In the data rows, the value 500 means zero.
Some points, one per row:
580|606|496|620|559|553|531|457|536|595|444|501|555|600|496|474|521|522|445|615|605|472|600|495|524|642|668|495|641|449|545|591|596|451|615|481|614|409|582|628|606|637|535|565|504|601|494|608|626
500|513|647|451|603|461|622|591|538|562|579|640|479|568|505|624|591|594|507|572|483|623|612|472|516|664|500|456|471|604|520|504|537|574|532|502|444|535|494|502|562|443|580|612|586|639|570|627|580
579|551|560|570|489|579|595|487|524|445|482|533|598|611|626|630|583|586|458|594|463|467|393|458|551|531|519|491|456|546|447|534|563|551|592|526|608|548|540|654|470|570|454|464|552|620|526|467|488
483|637|580|528|504|552|603|526|583|560|545|507|529|629|540|526|500|541|531|617|568|523|600|533|609|490|591|560|575|445|500|588|648|522|498|530|577|500|606|619|607|590|518|609|496|579|523|597|621
545|392|488|400|570|569|422|504|362|498|508|464|488|526|553|475|409|456|554|458|572|551|482|571|492|585|540|435|411|566|501|427|550|561|419|534|393|454|536|548|394|542|510|527|471|528|530|436|437
414|409|569|468|550|576|398|545|547|411|428|452|427|403|391|583|380|496|392|481|569|416|573|547|414|430|384|430|429|501|499|440|402|404|469|525|462|517|428|567|456|373|514|384|437|572|468|560|392
546|485|423|541|417|499|398|586|515|394|492|551|504|498|428|487|536|431|464|434|456|497|548|557|610|593|417|434|465|512|499|564|423|464|575|500|450|525|404|517|545|536|479|486|458|510|528|462|424
683|588|579|697|616|657|619|714|675|654|663|596|635|634|607|668|649|622|572|651|543|639|726|618|637|606|653|719|550|681|708|700|611|498|580|502|558|663|703|614|677|689|670|557|673|614|608|645|575
668|514|512|546|546|540|521|510|639|580|655|529|463|532|608|671|570|567|585|647|467|620|617|577|540|623|672|617|481|650|637|585|608|532|505|686|572|471|561|546|619|474|621|460|606|615|557|674|504
551|406|447|417|507|534|532|457|435|524|495|472|412|464|540|427|396|439|461|484|504|463|447|549|527|501|564|509|495|422|520|541|404|397|463|544|473|575|355|508|546|454|509|547|488|450|507|385|430
391|434|481|605|620|426|490|566|394|477|561|544|543|502|456|446|531|518|466|483|498|629|572|566|600|472|434|532|592|553|562|427|562|526|375|442|506|483|548|515|516|480|527|526|561|446|482|451|541
532|540|605|506|543|510|598|532|614|536|498|560|560|426|635|612|524|609|638|596|490|675|587|554|526|538|474|584|476|581|471|531|583|480|628|487|527|609|458|558|581|597|620|406|582|555|478|552|679
483|430|399|495|539|435|467|516|510|539|387|353|454|455|446|412|445|392|463|326|462|519|343|483|447|420|418|484|414|368|442|486|439|434|422|473|375|398|442|415|348|366|406|466|486|419|402|428|363
492|380|533|390|514|453|433|535|456|513|464|439|506|467|438|417|445|445|537|434|406|465|428|540|531|415|549|371|544|423|383|400|395|452|446|424|411|522|393|468|565|456|501|529|302|422|472|474|466
406|412|553|576|450|388|523|509|358|535|499|509|495|485|449|456|493|427|397|419|460|595|514|581|514|485|479|561|493|543|564|494|428|430|544|466|458|429|413|437|461|410|543|533|331|434|496|403|389
357|382|363|484|364|344|381|421|436|397|449|383|363|372|441|453|410|385|356|389|328|480|395|394|320|326|371|436|284|454|466|401|341|320|347|345|417|460|469|376|481|402|411|323|498|424|398|353|310
463|578|457|541|631|537|533|556|517|574|470|494|586|569|519|451|486|457|547|431|574|562|421|504|504|631|579|595|546|428|432|569|500|457|473|574|484|550|542|472|443|471|443|544|575|466|521|444|549
480|460|563|604|494|588|520|630|433|633|537|585|492|613|477|462|590|540|564|437|512|664|630|618|651|529|608|610|491|480|600|579|510|451|561|583|513|631|518|605|476|620|587|524|479|477|589|462|452
523|506|570|415|367|528|506|445|431|357|466|566|550|506|408|545|467|504|400|518|428|397|493|405|418|446|442|358|438|498|395|465|401|491|489|561|534|549|361|459|445|540|382|407|441|534|494|463|428
502|384|470|385|397|467|364|536|430|428|349|471|435|408|368|376|473|420|449|375|391|560|457|400|528|476|351|342|364|521|528|515|381|415|571|375|450|442|343|418|507|467|449|431|376|432|444|380|380
552|451|545|517|569|584|618|537|545|582|605|569|522|575|604|492|410|505|515|481|530|604|477|600|525|579|631|625|526|424|571|603|477|507|465|593|534|535|426|632|623|570|538|587|580|487|473|453|470
533|534|497|462|441|475|462|549|527|568|439|498|494|522|519|415|497|487|417|546|528|512|503|442|399|518|516|452|591|507|506|433|518|432|539|400|564|450|548|568|486|551|464|541|510|519|509|571|490
419|503|448|498|360|447|503|401|382|411|312|367|486|386|359|459|414|403|380|458|447|403|439|520|304|417|440|316|456|473|449|348|420|328|485|424|528|357|375|359|328|463|351|355|425|390|394|299|531
604|545|543|620|733|627|563|686|682|644|568|664|572|599|680|577|553|565|511|618|561|625|526|551|548|523|665|666|532|452|537|460|604|558|509|557|532|670|685|513|485|610|612|635|630|556|637|706|483
476|462|439|459|413|409|327|425|528|483|534|438|354|437|513|537|466|409|493|459|333|511|487|379|378|554|547|536|398|530|508|460|475|410|384|535|425|472|377|358|426|350|512|355|573|450|489|528|366
359|397|455|360|512|465|448|400|427|505|474|339|388|500|366|400|436|532|351|421|393|462|434|433|445|405|381|558|413|436|401|499|370|439|401|339|374|420|555|488|404|491|335|471|500|397|430|407|523
336|391|503|426|419|418|473|549|420|405|427|516|430|537|336|513|457|442|511|478|554|413|527|486|427|395|449|500|394|512|544|572|389|414|561|529|408|400|460|429|548|514|490|356|456|432|514|427|359
606|527|644|683|657|627|612|723|648|696|715|603|520|648|701|542|475|595|551|612|538|669|585|598|587|509|663|560|537|657|587|523|694|642|567|523|556|630|681|658|492|576|691|675|559|621|607|645|520
409|485|413|446|381|379|395|412|337|377|534|423|483|311|498|439|510|440|449|384|446|505|366|521|479|368|384|475|484|517|497|377|390|499|349|395|441|443|492|405|464|413|485|447|495|460|421|413|346
520|583|517|460|510|609|590|507|558|583|517|581|601|518|575|472|549|519|610|533|604|426|600|528|600|543|609|442|571|448|483|632|563|551|504|565|589|433|492|513|499|573|498|573|623|549|512|484|613
431|486|572|521|445|506|549|373|470|470|390|464|388|570|445|485|486|491|507|621|522|555|552|412|463|573|546|497|599|405|417|458|499|459|605|401|615|440|577|534|562|512|478|531|441|530|461|523|534
561|428|483|536|432|540|466|521|529|558|447|587|575|557|531|597|518|475|436|593|516|546|401|501|606|596|450|509|577|535|464|526|597|441|551|453|443|566|536|513|553|453|505|347|372|490|545|406|532
522|512|610|452|586|388|660|585|494|492|577|665|445|506|517|553|602|565|545|549|487|595|567|447|552|613|443|484|516|655|525|563|492|455|504|481|497|569|506|456|635|534|593|654|568|641|578|595|589
271|341|357|444|393|329|411|501|285|388|476|377|412|328|360|379|436|406|502|430|469|413|435|471|468|499|394|385|354|451|380|345|422|344|457|405|399|455|482|528|480|332|469|386|364|406|440|443|516
519|604|633|476|554|635|671|670|667|671|621|605|577|620|679|598|650|624|668|705|563|656|510|598|538|537|662|502|612|523|519|639|557|605|574|522|597|737|635|552|662|558|664|659|630|713|592|651|699
472|476|485|561|418|527|358|440|376|527|392|514|441|547|407|416|556|474|465|486|478|535|493|392|581|489|435|537|447|339|570|506|462|419|458|524|409|543|381|507|528|552|519|432|494|498|532|432|413
447|535|361|435|576|576|541|565|465|515|481|402|476|452|549|446|475|542|586|447|427|454|458|521|479|486|481|507|549|438|452|471|462|489|469|584|446|551|563|438|497|506|515|520|553|434|470|554|496
468|520|432|539|418|506|366|468|558|515|320|406|416|486|538|350|501|483|488|502|453|549|471|472|435|513|412|449|569|459|465|566|517|443|520|405|538|487|510|584|402|519|441|474|397|385|436|477|560
407|516|529|525|486|406|516|362|518|385|422|464|459|459|392|481|466|364|487|526|477|384|472|533|515|558|427|399|442|425|477|452|559|521|487|454|408|421|507|397|382|415|365|382|509|419|473|394|586
462|624|565|632|453|577|546|517|616|590|635|512|575|489|503|613|554|519|602|489|618|537|583|484|494|490|468|526|479|515|575|507|611|584|539|607|588|474|492|488|482|583|495|476|547|457|553|573|613
406|459|526|565|444|428|481|478|495|459|530|547|443|506|442|533|433|474|424|514|518|473|553|566|474|455|509|550|446|562|519|542|442|437|503|504|447|585|518|393|451|514|556|378|473|472|495|400|404
412|436|562|549|456|437|441|403|404|413|562|491|556|446|541|436|492|418|434|521|471|517|366|561|475|465|480|510|508|533|532|473|430|526|435|481|485|537|548|401|386|384|522|514|363|446|454|534|441
568|536|619|679|542|676|591|614|697|706|554|686|678|606|677|733|594|652|548|641|617|685|503|527|648|660|592|643|583|669|556|665|680|568|721|651|521|672|532|564|700|494|602|508|551|603|601|553|751
544|415|446|531|349|406|398|416|477|474|475|489|495|488|442|414|431|407|515|438|504|425|348|405|470|515|422|447|556|481|472|506|421|433|545|544|416|486|499|554|446|386|473|454|415|462|479|492|479
641|526|421|566|520|419|452|580|405|412|492|614|534|532|609|481|512|465|401|477|486|580|402|461|637|577|404|553|633|426|543|517|456|567|597|451|546|405|460|541|431|521|547|543|395|375|507|448|455
529|521|489|700|716|528|581|646|531|682|637|559|519|574|552|657|638|575|671|678|655|556|637|712|717|672|602|635|596|595|656|550|553|509|606|530|539|668|646|668|696|582|626|624|563|598|554|658|717
582|411|469|486|623|583|620|542|526|530|597|518|510|535|572|520|473|467|477|497|525|495|465|584|581|586|591|617|554|443|578|600|413|527|470|589|491|529|477|598|619|565|560|604|563|532|504|472|426
543|490|518|561|486|514|393|602|577|619|569|469|449|562|592|567|546|520|472|457|383|584|526|453|425|607|572|531|498|462|554|575|533|465|473|506|473|572|522|463|559|512|619|444|528|528|558|553|415
742|611|619|727|639|708|653|762|599|597|613|791|691|657|595|627|675|630|602|616|604|745|700|750|796|768|570|600|698|637|680|751|648|616|738|716|693|668|681|716|609|735|680|638|613|640|677|569|648
654|628|491|617|606|543|510|573|638|677|599|639|630|587|498|562|489|539|679|660|634|518|563|558|558|699|535|610|656|524|462|562|630|643|691|662|625|597|671|608|515|687|660|631|647|678|578|605|625
485|536|425|496|607|575|471|610|505|458|531|532|493|407|567|446|518|567|551|518|592|546|467|438|553|480|566|413|586|391|511|354|567|515|529|474|635|583|479|543|613|387|545|567|533|476|568|379|462
562|557|585|572|617|618|490|647|586|639|640|529|479|552|609|516|526|511|529|582|500|596|510|509|551|600|606|587|573|504|514|517|551|623|462|607|483|617|640|484|429|608|639|573|614|548|549|525|484
607|539|480|526|489|559|557|512|606|574|583|461|601|560|483|507|576|469|678|615|639|523|554|516|630|631|494|611|573|588|565|505|660|477|633|535|568|612|461|524|435|488|619|502|521|497|552|608|524
559|445|467|480|495|538|584|359|425|533|460|368|494|534|429|382|498|627|485|465|543|435|557|457|465|452|490|532|414|550|450|528|467|534|460|483|522|548|495|610|508|494|389|552|492|470|457|460|541
486|542|511|637|537|568|514|681|533|498|526|685|525|590|516|535|536|531|562|476|538|692|553|594|617|516|526|606|521|633|603|635|542|513|663|569|570|564|446|501|649|515|612|556|464|538|600|497|514
671|695|699|727|576|683|626|604|672|684|690|675|693|644|661|726|706|679|593|708|645|515|718|601|660|657|673|610|582|677|571|607|601|643|620|675|658|594|555|645|651|633|601|688|636|704|627|718|667
406|417|414|371|484|468|565|384|490|392|508|421|468|496|411|411|432|587|447|495|550|376|456|353|379|406|411|508|376|395|329|420|431|470|392|362|379|343|408|512|394|435|341|409|481|433|333|461|463
611|565|625|498|475|543|467|589|660|608|605|523|442|593|611|613|538|502|695|484|500|503|662|540|495|588|607|611|519|589|635|520|560|582|560|700|566|498|515|522|515|507|622|531|614|538|632|692|522
429|463|360|411|392|491|436|366|442|515|438|407|398|440|363|526|439|378|476|413|504|401|453|439|450|391|446|409|361|536|503|459|387|419|421|422|429|505|490|466|380|476|499|479|531|513|462|507|537
628|668|683|558|584|637|595|703|669|572|602|710|564|543|686|740|582|630|645|537|657|561|680|593|547|549|601|543|581|583|607|589|642|599|632|706|559|674|565|654|571|536|624|498|692|712|673|593|634
387|417|507|523|393|371|494|469|428|444|534|459|388|499|531|534|425|437|427|496|454|499|443|553|350|359|411|539|493|531|568|500|416|401|400|392|447|508|512|348|563|456|501|386|483|428|451|343|349
480|578|555|568|524|472|637|510|427|541|391|508|590|522|522|650|564|603|458|487|519|475|426|587|572|496|567|583|448|617|519|519|451|593|585|501|556|633|572|626|464|616|443|503|526|508|613|519|618
289|454|309|360|414|418|442|403|398|392|379|393|305|437|392|334|364|418|448|528|529|386|433|421|509|296|420|456|512|297|364|390|440|453|331|413|488|388|455|369|521|387|341|441|460|318|351|375|502
477|389|526|400|410|400|548|463|444|473|401|391|365|411|388|363|486|459|536|424|391|401|344|351|404|455|479|352|501|362|361|438|349|318|353|358|500|512|435|493|529|391|412|454|414|566|429|404|511
488|584|520|642|395|581|476|500|457|460|570|580|435|543|531|591|518|492|455|505|455|436|465|415|433|532|479|427|445|563|431|419|384|486|534|555|513|572|444|434|504|479|489|519|535|615|494|524|447
352|537|547|372|417|538|579|380|498|602|482|477|512|448|546|396|466|447|582|512|506|406|499|500|543|406|535|450|571|394|454|503|539|458|388|403|605|427|479|412|586|523|421|540|461|492|462|439|504
551|675|623|586|588|615|620|665|668|676|627|476|649|557|663|693|602|549|549|516|513|612|583|544|514|550|562|669|579|631|674|646|625|670|562|547|624|589|543|538|589|648|625|532|641|507|611|618|679
421|656|535|569|601|591|602|521|599|637|487|525|519|575|606|601|594|528|652|595|637|572|546|487|574|595|562|539|605|571|618|611|525|661|485|497|528|518|521|581|476|638|532|552|623|606|561|680|485
Here are 24 more points, each followed by its number:
505|527|601|666|596|487|553|510|505|474|613|615|613|553|627|500|596|539|525|532|572|688|449|515|627|637|477|538|623|584|600|651|560|642|643|484|612|605|553|527|581|465|620|634|492|518|565|528|541 0
342|442|271|444|481|434|484|339|419|358|393|382|485|370|308|319|407|473|405|417|439|370|365|289|326|350|451|428|273|309|311|309|295|337|350|371|333|350|424|376|400|404|242|406|400|387|211|471|447 1
434|465|553|355|527|478|417|447|370|349|494|422|380|492|448|391|508|467|512|443|325|455|500|559|408|476|391|537|506|493|453|320|497|571|376|481|409|500|416|418|413|401|505|503|432|395|475|502|395 2
597|363|495|576|441|420|408|539|477|407|541|441|560|451|424|493|516|422|578|428|551|422|401|496|557|455|369|523|516|532|520|394|501|479|549|510|493|515|476|590|453|540|529|510|522|485|532|438|541 3
358|458|323|364|386|504|446|336|466|478|408|465|437|363|339|444|410|403|380|364|424|400|439|350|431|514|395|397|317|405|373|411|540|528|385|534|510|351|309|316|340|420|407|407|449|379|426|357|529 4
550|548|491|444|518|606|583|419|546|519|505|410|502|526|569|514|538|468|504|547|528|402|522|439|479|445|554|518|595|495|459|522|626|552|402|439|504|405|503|396|537|472|481|560|541|490|477|421|577 5
588|642|515|501|603|577|510|558|596|552|556|611|545|589|604|497|532|551|591|582|467|538|490|490|546|582|623|459|472|416|572|521|553|645|561|499|626|467|575|531|610|646|626|590|558|513|583|589|591 6
558|538|650|431|614|485|504|617|514|457|522|394|410|625|554|554|559|507|481|506|486|505|423|544|471|477|538|443|519|430|476|387|462|614|467|543|484|422|617|497|485|493|526|551|465|451|472|536|489 7
384|527|378|462|447|485|561|407|495|521|422|423|505|447|369|462|498|504|445|396|526|485|452|498|423|554|479|471|444|549|423|462|467|454|487|515|531|407|450|452|350|518|418|446|478|482|522|472|488 8
494|610|540|459|532|617|661|512|594|648|597|600|641|458|568|585|567|539|595|482|564|581|612|537|546|654|608|593|545|597|487|604|620|595|575|646|648|447|534|500|496|602|519|603|650|601|587|489|588 9
565|509|488|467|547|536|478|594|534|511|532|515|489|574|512|581|470|468|485|514|502|538|567|442|449|627|572|550|462|414|599|559|520|454|464|428|402|455|612|497|583|596|552|508|507|572|613|476|450 10
590|451|501|556|476|378|418|554|537|406|600|431|630|524|392|468|575|461|564|469|638|446|548|414|639|525|483|549|613|517|556|432|556|468|579|497|504|546|441|606|450|535|559|479|567|495|518|578|485 11
450|355|499|300|402|411|352|506|439|375|287|513|374|398|313|430|333|424|342|479|470|352|472|447|403|396|357|372|386|337|410|454|425|284|444|458|357|391|385|471|335|410|342|375|376|451|481|450|382 12
440|522|536|468|546|568|520|450|499|488|522|540|558|495|447|560|548|603|467|570|451|406|562|413|459|451|448|531|470|542|446|400|414|559|460|415|430|489|493|503|496|584|498|575|494|492|537|651|570 13
520|623|491|442|596|463|446|518|459|430|425|569|537|487|456|614|506|491|537|568|418|442|389|585|460|454|485|394|445|583|589|378|511|471|453|499|535|458|575|511|416|495|495|479|553|482|487|539|503 14
501|508|408|417|476|459|576|390|454|451|512|382|439|492|543|374|454|509|543|510|535|372|439|472|500|392|491|532|494|477|380|435|483|503|378|449|504|333|473|402|511|444|385|503|524|432|389|373|528 15
520|485|407|356|506|431|421|397|477|523|498|442|483|540|380|474|382|450|505|475|501|409|515|456|353|464|395|393|480|376|387|495|585|467|500|498|473|538|518|421|391|511|497|457|479|522|468|542|560 16
581|514|544|498|474|459|489|512|606|607|632|478|509|511|621|601|565|526|619|477|447|489|559|454|455|626|585|636|496|522|578|524|535|548|512|617|481|540|470|568|578|505|579|510|593|479|514|614|486 17
528|496|551|548|457|534|529|366|462|482|486|392|533|455|481|521|450|448|392|459|504|400|555|380|402|426|528|391|456|500|329|515|475|510|452|436|485|399|385|430|492|492|460|519|520|523|497|485|537 18
638|566|498|518|522|608|494|534|470|522|563|510|506|505|524|477|599|593|628|482|525|546|621|634|551|545|511|489|579|630|606|489|642|623|498|523|467|514|514|436|567|597|624|699|530|502|565|671|492 19
521|359|389|469|443|330|407|471|493|378|445|390|562|428|382|435|474|387|542|418|497|394|472|415|563|441|327|490|489|454|473|364|436|373|532|387|391|520|406|522|386|474|490|425|486|421|494|542|489 20
621|490|507|517|487|458|522|468|610|654|598|524|449|569|638|638|500|505|554|475|492|614|574|610|468|575|646|619|490|555|616|484|541|619|549|567|532|380|604|597|463|486|617|544|552|483|586|621|434 21
484|569|607|517|440|510|598|420|489|504|431|479|575|484|504|521|549|523|422|480|585|479|551|585|439|383|524|451|528|628|530|436|458|423|585|407|573|420|399|592|435|631|454|440|544|499|533|371|520 22
406|606|521|552|461|510|481|394|544|568|382|389|385|476|411|475|503|534|438|503|524|501|500|472|412|560|484|496|545|346|348|519|570|510|614|433|564|406|560|572|575|426|423|506|376|510|468|419|560 23
Which two of these numbered points are nearest to each point below, looking only along the 4 directions in which the first points spread most? Their numbers follow each, nearest first.
625|483|598|523|527|483|499|490|607|570|578|500|448|515|681|653|508|516|607|549|404|547|592|521|525|569|634|564|516|662|564|486|476|510|452|654|497|457|469|517|590|453|609|466|584|583|571|607|453 > 17 21
302|450|385|334|384|310|279|280|435|473|398|396|456|405|448|298|336|439|291|426|297|221|272|380|345|434|457|311|359|249|375|419|402|446|301|313|440|325|489|278|384|362|391|398|431|295|446|374|407 > 1 4
591|541|490|596|478|451|483|620|515|583|540|619|615|585|634|495|597|557|482|490|634|636|423|653|634|618|479|621|645|576|606|561|516|604|572|524|545|549|511|554|573|539|518|567|512|484|553|502|470 > 0 19
416|415|535|627|479|378|535|495|379|444|571|572|571|537|475|523|465|477|405|445|513|561|408|542|509|546|444|561|604|576|559|562|490|577|547|425|543|517|377|420|460|401|560|501|446|439|461|400|457 > 3 11
334|496|373|372|404|432|535|354|395|445|403|382|359|465|426|419|432|416|419|418|530|395|488|410|485|399|489|446|498|299|350|460|550|470|374|414|541|367|453|470|514|480|369|466|470|387|387|433|483 > 15 4
342|387|391|309|429|436|427|299|336|438|403|278|325|382|285|357|422|502|326|402|360|377|451|309|381|348|329|405|379|371|387|425|291|380|321|310|372|349|417|451|396|391|305|370|420|333|339|361|445 > 1 12
713|698|715|729|788|682|753|619|742|659|741|728|759|708|616|622|742|803|750|763|678|682|746|663|700|714|759|777|666|637|669|650|681|631|704|701|632|615|746|633|784|769|587|636|770|708|566|738|718 > 9 6
355|527|411|415|441|448|424|407|544|575|491|534|555|437|484|405|520|530|495|541|418|489|432|375|401|526|490|459|461|440|424|495|510|530|428|536|555|480|480|468|466|536|446|507|538|494|487|534|565 > 16 18
473|563|553|523|506|581|586|432|519|533|398|404|508|489|496|450|488|490|434|571|570|448|587|544|449|502|535|572|662|417|460|553|547|445|488|449|566|384|548|548|560|510|442|594|457|555|445|591|551 > 5 23
404|348|432|251|436|430|429|488|481|335|449|354|318|328|291|388|429|334|309|550|327|456|217|373|325|381|349|386|290|337|259|282|329|417|381|346|290|379|312|303|335|351|359|422|404|482|378|418|391 > 1 12
408|324|310|387|362|273|267|439|401|447|283|433|409|413|266|396|390|346|336|451|416|334|318|315|296|411|267|427|388|381|440|397|456|343|511|499|441|439|475|467|343|390|371|276|427|315|311|409|389 > 12 4
347|496|541|354|526|434|437|339|462|366|484|361|490|472|419|522|406|451|367|445|435|469|454|391|401|312|418|488|406|537|350|327|371|444|349|440|354|378|456|367|431|469|355|461|448|401|410|484|486 > 4 2
488|482|349|391|534|478|526|439|508|441|517|384|362|547|405|476|420|532|423|449|482|421|496|372|478|388|544|526|423|483|373|350|525|525|403|426|420|372|432|372|501|480|331|469|482|438|383|420|506 > 15 16
596|543|600|516|395|601|514|582|564|577|433|477|530|459|488|529|532|574|594|432|508|554|566|464|630|607|469|493|517|499|594|582|490|406|549|446|483|588|513|614|542|526|541|492|495|597|527|545|501 > 11 10
Here are 24 other points, each followed by its number:
664|533|566|671|557|550|525|612|602|605|663|585|502|662|630|628|582|538|470|623|516|632|611|593|501|655|666|619|514|652|547|603|512|581|511|529|520|630|640|522|607|587|650|541|557|510|557|645|488 0
616|634|648|550|528|637|569|498|580|522|577|646|668|567|497|669|569|652|497|593|544|484|598|485|471|552|610|542|563|643|497|528|526|549|464|602|587|588|508|508|548|620|514|603|566|586|619|551|577 1
267|309|292|254|278|228|275|402|198|268|365|270|379|269|286|309|377|305|379|450|390|306|394|413|427|406|361|215|271|372|266|315|298|334|418|409|332|246|397|417|421|272|386|399|271|298|322|322|387 2
578|465|597|396|532|565|361|581|547|473|474|418|543|540|445|573|527|497|599|491|433|508|542|445|535|613|510|464|534|562|582|529|527|515|448|603|461|552|492|478|593|452|515|372|501|627|485|518|426 3
440|321|407|480|366|358|464|394|406|503|511|417|402|512|383|467|425|378|360|371|506|498|440|538|385|341|499|530|388|361|545|374|389|467|471|378|453|398|463|437|381|364|485|378|370|345|425|431|355 4
584|627|574|476|615|500|601|491|564|583|408|447|472|499|449|637|464|567|472|526|482|532|518|393|490|584|540|423|392|550|427|554|387|513|442|424|411|493|512|520|473|434|447|460|557|441|374|391|600 5
557|536|547|483|483|465|444|523|590|598|613|496|422|506|504|574|463|512|675|474|454|497|568|502|483|601|572|554|469|540|581|503|521|499|479|539|516|552|425|538|492|525|514|506|566|487|574|613|453 6
539|510|463|386|426|554|542|446|532|526|418|422|465|387|534|559|546|498|560|428|462|459|568|462|509|573|437|607|476|411|559|539|464|373|538|383|521|546|567|530|403|502|436|491|543|569|463|571|411 7
453|537|513|552|425|516|482|443|475|411|496|578|435|483|397|581|507|506|464|465|468|423|491|418|428|472|439|420|438|545|528|432|415|470|577|544|465|597|424|450|539|516|434|487|424|603|484|548|438 8
377|467|484|419|414|389|395|445|486|415|448|463|315|397|549|445|444|426|490|475|486|387|432|435|368|366|317|321|526|342|484|376|483|462|467|511|418|401|371|467|346|427|427|416|488|370|446|372|568 9
476|456|484|572|410|430|433|611|478|422|497|579|488|520|509|493|462|441|467|436|540|466|512|622|548|553|387|477|505|592|552|528|423|457|548|459|512|532|407|512|536|515|527|457|475|504|532|409|398 10
370|512|449|395|426|505|474|502|508|501|483|505|547|507|531|556|473|574|504|380|386|471|411|566|437|554|416|522|445|527|519|422|469|539|465|483|545|460|428|612|398|576|428|457|534|511|525|608|559 11
614|518|557|545|458|456|570|606|642|653|644|544|491|607|547|574|614|552|624|578|552|611|623|623|516|591|633|656|487|466|621|534|578|632|566|493|585|535|614|629|500|589|611|533|576|531|601|529|513 12
426|523|308|380|511|435|429|476|325|444|374|339|503|416|449|380|424|380|449|307|341|416|320|511|384|436|397|477|446|333|415|395|394|427|379|459|376|415|505|368|332|361|384|528|486|337|372|421|362 13
470|494|308|374|371|463|453|346|366|306|344|388|421|386|388|371|367|430|366|324|411|356|434|344|287|342|410|346|354|422|310|392|343|441|304|313|366|323|320|299|373|398|271|473|386|415|380|331|472 14
319|394|405|480|459|354|427|395|293|387|483|462|513|434|510|382|426|383|323|434|473|542|355|440|483|414|407|399|541|490|490|480|422|534|343|363|476|520|400|354|371|382|488|468|313|373|444|474|407 15
338|423|476|484|427|441|443|514|429|360|386|535|350|471|352|364|452|380|429|350|334|460|479|428|500|364|359|449|364|500|508|490|336|403|440|455|385|502|365|371|437|508|442|386|329|399|490|318|394 16
455|369|358|494|550|446|409|529|335|385|489|407|323|421|455|468|416|446|417|460|494|373|456|515|517|464|463|492|352|396|378|457|401|319|476|462|359|521|488|487|423|355|399|380|402|468|325|493|493 17
636|508|622|581|610|490|552|647|501|651|587|524|518|531|565|507|660|615|695|578|622|566|644|685|682|625|679|492|552|521|542|531|565|472|580|624|514|670|579|694|695|479|629|642|510|554|573|582|723 18
475|509|444|411|567|504|512|391|511|389|503|419|329|465|325|478|486|467|400|426|500|482|462|371|454|339|550|517|409|507|326|437|440|505|389|506|425|342|478|439|493|531|369|472|517|342|362|516|554 19
537|630|668|653|679|616|562|508|662|566|555|610|520|635|586|532|591|673|657|471|502|598|482|656|524|512|558|594|478|679|521|585|587|642|558|678|608|533|529|607|528|567|576|670|615|558|598|491|625 20
366|489|424|362|434|438|446|434|411|414|375|363|454|418|372|301|422|398|482|306|349|444|391|464|384|399|359|459|365|361|337|406|416|427|360|476|338|499|409|367|371|396|390|485|491|317|373|434|444 21
556|554|417|435|481|521|538|603|402|427|385|538|570|459|503|465|507|537|572|557|452|443|528|549|437|429|549|466|519|475|454|517|426|498|540|565|606|449|585|509|501|464|509|511|406|489|473|527|429 22
630|477|478|504|602|488|447|468|581|542|553|531|539|582|445|553|454|460|497|495|534|431|540|453|474|409|507|424|412|497|521|526|548|477|611|559|500|620|567|446|481|547|594|540|534|624|548|593|570 23
The same question for these:
567|506|442|536|481|548|506|483|532|576|384|391|555|500|435|448|519|478|439|529|538|523|545|466|423|606|601|559|539|530|452|601|569|432|508|490|575|435|590|597|557|567|457|548|486|556|458|501|542 > 22 5
471|572|582|598|490|514|448|441|522|538|524|625|610|552|574|488|473|463|581|492|580|416|513|493|552|508|447|518|529|489|611|440|627|541|618|616|562|523|502|509|460|612|543|543|559|534|521|491|529 > 23 22
627|569|644|642|542|618|651|543|496|479|582|604|614|529|655|667|632|614|495|617|513|598|544|577|501|483|510|563|718|663|649|640|482|575|445|518|491|629|611|613|515|611|595|598|570|598|585|578|676 > 20 12
413|394|446|358|530|491|501|469|460|450|463|368|348|451|463|370|426|552|425|421|452|342|478|344|347|374|362|420|423|461|387|530|371|444|363|416|345|338|486|398|472|300|361|331|415|408|369|401|394 > 21 9
514|445|385|516|431|404|440|487|364|378|478|521|490|445|467|428|472|400|364|437|403|532|397|444|566|531|359|523|565|422|493|561|404|556|544|403|484|451|437|517|420|420|508|493|377|409|434|427|350 > 15 17
399|471|469|397|599|353|410|371|489|372|368|390|455|368|506|404|466|427|445|573|380|370|413|527|542|548|549|399|447|469|443|450|566|500|434|495|414|539|406|431|491|509|389|369|371|524|481|405|517 > 9 19
372|520|501|418|441|423|558|450|428|408|389|598|478|491|447|568|492|515|390|444|484|419|477|567|432|554|404|378|434|512|503|351|402|465|527|409|537|420|423|549|401|531|439|466|480|396|527|363|567 > 8 11
397|335|353|447|362|280|451|307|306|384|418|335|445|413|441|323|328|342|303|409|341|481|344|394|327|323|466|411|434|295|416|327|361|460|369|391|406|444|414|423|309|358|392|371|255|341|453|478|299 > 21 13
534|506|413|566|445|472|552|616|430|398|452|598|573|489|472|439|546|500|431|449|431|589|503|632|589|597|450|516|516|588|629|527|484|523|586|542|532|491|494|522|435|520|536|528|408|471|555|366|399 > 10 22
289|389|284|384|325|420|310|336|361|319|338|439|262|245|402|357|371|273|334|368|371|407|316|310|402|270|317|297|337|416|366|422|260|326|461|373|237|339|410|372|323|448|307|325|408|405|321|289|300 > 2 14
546|439|465|434|614|581|464|484|462|486|515|445|445|546|466|413|404|535|606|433|555|541|615|563|436|536|566|411|430|510|503|469|585|548|443|462|403|391|610|511|524|568|532|492|458|486|535|546|446 > 7 22
529|552|487|635|613|468|470|658|483|519|532|553|561|491|598|427|517|554|456|465|494|509|529|625|582|433|555|407|501|622|498|479|410|574|428|384|462|500|517|508|571|484|582|573|439|520|503|546|578 > 22 23
511|477|541|529|438|519|513|458|530|426|455|443|488|507|528|531|476|554|423|543|390|387|434|359|486|529|355|394|418|526|454|447|549|418|470|554|571|437|485|563|572|552|403|526|483|579|515|398|380 > 11 8
425|302|396|499|411|402|459|463|334|342|340|421|524|355|466|501|357|454|342|480|375|454|487|365|337|352|323|479|352|446|245|438|469|266|475|454|376|449|358|374|531|307|430|301|335|384|368|350|463 > 16 4
